128 stands for zero in the data rows.
Some points:
116 226 83 177 137 163 115 110 139 181 130 106 88 164 121 89 84 157 148 135 107 104 152 101 185 195 81 110 89 97 88 111 152 161 91 62 133 170 124 112 113 123 155 166 55 71 154 189 135 165 113 143 136 115 85 93 70
90 121 192 213 123 155 158 170 110 105 65 165 90 75 84 206 118 146 107 154 136 110 159 112 84 134 108 200 106 81 125 106 105 137 141 165 132 87 118 150 151 92 52 120 96 161 131 126 106 190 139 162 89 132 83 122 91
102 112 112 136 173 185 134 192 99 159 105 114 92 158 127 105 124 172 119 112 159 166 62 138 102 72 95 153 153 221 109 87 127 124 118 133 133 150 143 74 42 159 114 94 137 99 77 146 158 115 99 197 114 165 67 132 108
103 144 154 136 139 137 73 191 107 194 102 185 124 110 148 156 142 100 141 187 109 124 103 182 100 114 156 77 106 154 113 226 132 86 107 96 116 125 50 179 83 99 144 161 155 114 168 124 112 191 107 104 107 179 127 156 133
108 167 133 120 90 150 113 144 93 182 107 187 117 162 140 108 169 185 95 78 96 166 60 120 153 151 93 134 119 77 148 138 130 203 132 102 44 113 118 131 129 141 93 110 141 182 106 102 105 98 101 133 138 73 166 198 152
115 127 89 136 100 117 75 132 146 141 154 188 127 179 170 172 86 111 108 179 79 86 167 175 93 84 123 169 119 122 121 48 111 133 45 206 91 89 119 99 112 137 152 146 102 106 115 160 97 80 135 103 136 148 151 133 172
106 102 109 150 84 108 128 112 149 133 138 137 148 177 97 180 69 172 89 94 144 186 109 92 143 199 132 103 129 178 151 158 49 67 107 183 121 230 107 110 130 125 140 115 117 166 131 116 113 167 153 122 112 107 115 129 163
110 74 80 95 109 106 171 136 158 115 170 127 131 160 80 173 113 173 161 163 96 99 121 177 131 102 106 169 154 87 33 186 109 111 131 65 126 142 147 217 135 114 107 97 125 136 103 133 137 96 147 160 118 132 127 135 154
98 100 106 89 125 105 133 113 177 119 102 121 102 121 93 134 158 182 65 197 137 172 130 91 102 188 145 75 46 184 97 96 144 177 123 129 141 75 141 158 130 212 112 103 111 95 131 79 140 144 115 85 144 165 149 142 139
140 123 109 108 140 107 157 121 103 97 95 101 80 113 155 137 88 125 134 191 139 189 99 169 152 95 64 172 70 96 157 211 111 115 157 174 143 140 142 78 141 140 125 222 115 93 161 86 134 73 111 143 128 133 155 139 135
103 117 93 138 133 138 117 123 109 117 99 97 147 101 126 126 92 117 191 127 104 193 155 176 30 180 83 98 120 170 139 71 140 171 150 94 141 157 98 142 122 83 145 135 161 212 138 136 155 78 133 124 112 115 174 127 138
134 104 146 126 102 150 111 101 95 120 167 101 88 104 131 83 144 143 107 111 160 115 88 201 106 185 136 188 112 137 142 171 141 103 153 193 123 114 93 172 138 167 146 83 112 134 147 248 145 111 139 113 175 141 146 115 117
142 52 127 123 123 107 101 131 135 99 90 91 153 157 137 112 151 86 172 134 53 75 96 144 122 197 110 165 191 138 149 119 123 189 135 127 114 175 126 97 118 171 113 135 121 76 147 102 115 210 135 128 136 143 141 150 125
117 102 88 108 100 124 82 98 64 129 118 111 151 98 129 80 137 99 44 100 61 152 147 98 143 128 155 173 134 178 108 151 111 108 106 129 134 97 130 181 169 79 116 165 129 110 120 103 139 119 106 209 127 123 139 81 124
135 108 139 129 96 120 103 103 92 103 92 130 131 119 125 132 47 131 112 82 177 95 122 138 158 73 140 113 114 172 87 126 114 169 126 64 105 146 139 96 181 146 138 101 134 157 158 119 89 121 137 110 163 219 178 132 77
99 105 107 96 136 172 133 102 135 99 137 127 157 122 26 114 108 85 127 115 149 84 146 88 129 121 146 93 134 129 150 171 120 172 99 168 117 101 147 144 78 84 133 180 144 102 109 180 140 107 153 141 127 121 158 226 102
114 129 111 93 138 76 82 123 157 111 187 107 53 98 85 111 130 85 125 108 125 120 157 131 138 101 134 124 143 93 110 138 142 196 114 154 159 165 130 93 140 158 117 105 143 216 165 116 146 161 77 166 114 136 128 138 148
132 143 122 98 104 86 140 69 157 116 13 100 83 74 128 110 130 148 125 107 112 111 108 142 150 98 116 67 166 99 119 89 157 93 119 182 120 150 132 158 139 94 136 133 175 91 114 189 108 132 139 129 155 129 113 137 169
116 128 146 99 136 102 139 71 50 154 105 118 83 151 148 101 156 102 126 145 112 80 166 72 103 82 161 132 123 121 146 123 118 85 169 117 140 188 136 141 98 147 150 136 89 192 93 103 175 153 197 134 164 156 117 157 154
114 139 88 131 172 77 74 146 121 119 133 107 139 105 145 154 144 122 124 81 188 105 116 131 149 161 127 97 140 94 137 90 105 82 176 100 157 77 170 134 121 137 134 171 140 113 122 153 148 158 171 192 136 160 200 156 177
99 107 100 120 17 131 122 137 132 76 139 152 148 135 146 84 125 61 150 113 121 150 91 85 118 85 115 120 63 79 156 110 165 77 137 104 155 103 150 101 141 135 130 85 146 121 151 151 168 181 139 131 128 137 123 123 158
154 133 134 202 140 140 102 87 196 169 105 96 115 197 139 89 170 105 111 116 154 133 141 140 131 101 151 128 117 130 177 143 114 105 116 116 165 134 169 173 114 109 72 90 142 121 146 121 99 58 130 93 37 132 114 117 99
161 171 153 105 103 167 115 133 136 112 127 198 138 75 159 167 128 67 147 120 99 117 134 130 151 155 118 105 155 128 105 125 45 110 175 116 173 140 135 146 105 186 138 96 89 101 72 114 129 81 73 102 96 103 115 129 76
208 112 108 135 142 110 143 164 115 127 143 151 126 200 97 105 129 153 118 87 122 158 170 159 113 101 170 104 100 98 91 112 146 134 221 157 88 100 105 129 114 133 163 178 140 114 94 126 94 168 104 119 96 90 107 94 87
109 129 155 124 149 122 138 141 122 163 130 112 170 138 110 129 134 84 154 151 168 85 121 146 201 148 94 138 92 151 141 110 215 90 124 152 122 135 113 117 129 146 100 164 111 192 42 92 67 118 108 105 108 113 129 95 117
159 130 157 98 129 81 161 150 141 163 123 170 138 180 142 143 136 128 135 139 161 155 147 113 67 135 118 88 200 120 136 146 136 107 94 136 151 128 139 92 161 80 67 125 64 130 125 180 155 120 81 125 162 115 157 111 69
157 148 85 107 142 124 126 89 119 131 135 94 169 119 139 171 165 173 151 153 148 107 86 145 140 85 157 124 115 132 167 125 73 170 151 103 132 106 97 99 92 90 71 101 89 150 131 148 125 170 128 82 132 90 109 64 149
172 87 144 150 152 126 131 103 112 96 146 136 88 118 181 149 105 175 211 151 106 138 96 54 150 153 199 123 123 149 103 131 168 99 92 116 120 76 131 115 95 145 108 117 136 128 127 139 121 116 136 155 84 76 148 116 106
99 147 193 107 127 116 117 83 151 90 166 133 209 113 146 127 197 174 128 131 133 158 129 136 133 146 138 160 119 94 98 104 129 124 127 135 87 145 95 100 90 100 139 161 140 125 140 103 132 86 144 160 116 194 94 98 85
178 145 167 94 142 151 146 112 113 65 156 124 126 149 163 113 111 122 75 172 145 147 195 189 151 139 77 98 156 143 162 126 143 115 97 72 113 91 104 112 122 123 128 80 124 130 137 100 96 145 176 175 136 89 100 162 126
175 110 131 183 153 140 129 175 123 132 123 67 175 105 122 96 130 103 145 143 162 158 125 136 111 151 161 108 120 58 103 143 84 116 64 143 66 115 157 120 150 112 171 90 100 140 90 87 156 116 93 105 159 137 88 135 159
137 169 184 126 122 154 180 130 89 119 181 124 81 159 111 133 165 99 143 143 151 141 127 142 147 150 146 161 127 178 110 74 90 140 110 102 117 174 167 138 177 88 112 148 172 79 129 138 142 146 114 87 100 107 158 117 191
166 139 115 141 184 139 152 153 179 105 86 147 111 127 109 156 202 102 140 73 110 151 150 109 170 135 109 186 116 151 93 131 141 110 104 141 149 115 102 134 107 89 172 100 132 147 165 101 142 121 160 93 191 110 152 136 118
101 159 139 141 188 91 198 110 140 152 141 101 189 99 178 135 93 86 61 133 100 113 146 96 123 120 131 167 112 128 104 163 150 145 169 121 102 137 130 100 126 137 127 66 180 92 104 154 129 128 124 101 120 112 145 138 123
134 164 139 124 138 106 68 113 113 127 180 93 130 133 121 174 117 155 144 126 112 108 90 105 94 117 105 126 144 153 165 132 176 125 156 145 145 96 183 133 167 59 187 116 137 119 145 88 125 117 125 77 126 117 80 173 87
144 189 151 121 83 154 103 139 138 149 123 128 139 98 87 121 141 156 172 102 158 116 191 94 78 107 118 147 158 130 143 189 162 136 127 141 129 116 146 86 131 163 164 91 135 97 103 95 118 130 144 133 106 129 168 64 180
136 139 126 124 115 154 174 158 177 115 159 139 116 108 202 97 120 115 101 85 170 77 72 122 78 122 149 113 145 131 102 130 155 169 113 133 184 139 85 150 163 101 139 176 119 114 121 79 104 123 155 120 133 108 117 121 153
124 172 75 133 140 140 194 147 148 144 163 150 155 90 125 109 127 99 147 162 129 135 103 131 128 99 163 113 178 124 180 90 130 121 142 163 95 148 176 181 134 179 143 123 134 153 194 97 101 135 147 165 150 130 127 96 74
97 87 153 150 118 135 142 153 60 110 134 120 198 128 152 149 147 175 107 130 141 133 170 102 171 88 122 100 167 82 143 103 136 149 118 135 214 147 123 150 124 182 162 145 165 117 166 151 143 113 92 92 130 98 124 138 129
151 96 137 108 154 157 115 132 173 180 164 129 120 98 116 77 67 159 163 115 132 142 171 85 170 122 129 141 154 104 165 95 112 95 160 102 132 103 68 133 164 128 79 151 157 110 135 106 149 125 141 91 153 154 88 145 146
94 91 168 154 151 126 153 149 178 131 115 163 122 128 109 141 150 117 126 100 84 90 132 149 149 130 164 87 120 154 175 149 135 128 154 73 114 109 164 75 172 154 156 166 133 143 141 169 159 83 124 140 154 115 86 82 166
There is one direction along which these points spread out most. Take the direction at right angles to it along which they spread out most. Go by this last direction. How far along it is each point below, from 0 to 99? The average is 50, and the first point in the table lies past the average. One standard deviation of the points above along it is 16.
108 167 133 120 90 150 113 144 93 182 107 187 117 162 140 108 169 185 95 78 96 166 60 120 153 151 93 134 119 77 148 138 130 203 132 102 44 113 118 131 129 141 93 110 141 182 106 102 105 98 101 133 138 73 166 198 152 -> 25
94 91 168 154 151 126 153 149 178 131 115 163 122 128 109 141 150 117 126 100 84 90 132 149 149 130 164 87 120 154 175 149 135 128 154 73 114 109 164 75 172 154 156 166 133 143 141 169 159 83 124 140 154 115 86 82 166 -> 67
161 171 153 105 103 167 115 133 136 112 127 198 138 75 159 167 128 67 147 120 99 117 134 130 151 155 118 105 155 128 105 125 45 110 175 116 173 140 135 146 105 186 138 96 89 101 72 114 129 81 73 102 96 103 115 129 76 -> 64
98 100 106 89 125 105 133 113 177 119 102 121 102 121 93 134 158 182 65 197 137 172 130 91 102 188 145 75 46 184 97 96 144 177 123 129 141 75 141 158 130 212 112 103 111 95 131 79 140 144 115 85 144 165 149 142 139 -> 23
172 87 144 150 152 126 131 103 112 96 146 136 88 118 181 149 105 175 211 151 106 138 96 54 150 153 199 123 123 149 103 131 168 99 92 116 120 76 131 115 95 145 108 117 136 128 127 139 121 116 136 155 84 76 148 116 106 -> 56
109 129 155 124 149 122 138 141 122 163 130 112 170 138 110 129 134 84 154 151 168 85 121 146 201 148 94 138 92 151 141 110 215 90 124 152 122 135 113 117 129 146 100 164 111 192 42 92 67 118 108 105 108 113 129 95 117 -> 60
114 139 88 131 172 77 74 146 121 119 133 107 139 105 145 154 144 122 124 81 188 105 116 131 149 161 127 97 140 94 137 90 105 82 176 100 157 77 170 134 121 137 134 171 140 113 122 153 148 158 171 192 136 160 200 156 177 -> 60
140 123 109 108 140 107 157 121 103 97 95 101 80 113 155 137 88 125 134 191 139 189 99 169 152 95 64 172 70 96 157 211 111 115 157 174 143 140 142 78 141 140 125 222 115 93 161 86 134 73 111 143 128 133 155 139 135 -> 30
117 102 88 108 100 124 82 98 64 129 118 111 151 98 129 80 137 99 44 100 61 152 147 98 143 128 155 173 134 178 108 151 111 108 106 129 134 97 130 181 169 79 116 165 129 110 120 103 139 119 106 209 127 123 139 81 124 -> 39
208 112 108 135 142 110 143 164 115 127 143 151 126 200 97 105 129 153 118 87 122 158 170 159 113 101 170 104 100 98 91 112 146 134 221 157 88 100 105 129 114 133 163 178 140 114 94 126 94 168 104 119 96 90 107 94 87 -> 59
151 96 137 108 154 157 115 132 173 180 164 129 120 98 116 77 67 159 163 115 132 142 171 85 170 122 129 141 154 104 165 95 112 95 160 102 132 103 68 133 164 128 79 151 157 110 135 106 149 125 141 91 153 154 88 145 146 -> 72
106 102 109 150 84 108 128 112 149 133 138 137 148 177 97 180 69 172 89 94 144 186 109 92 143 199 132 103 129 178 151 158 49 67 107 183 121 230 107 110 130 125 140 115 117 166 131 116 113 167 153 122 112 107 115 129 163 -> 25
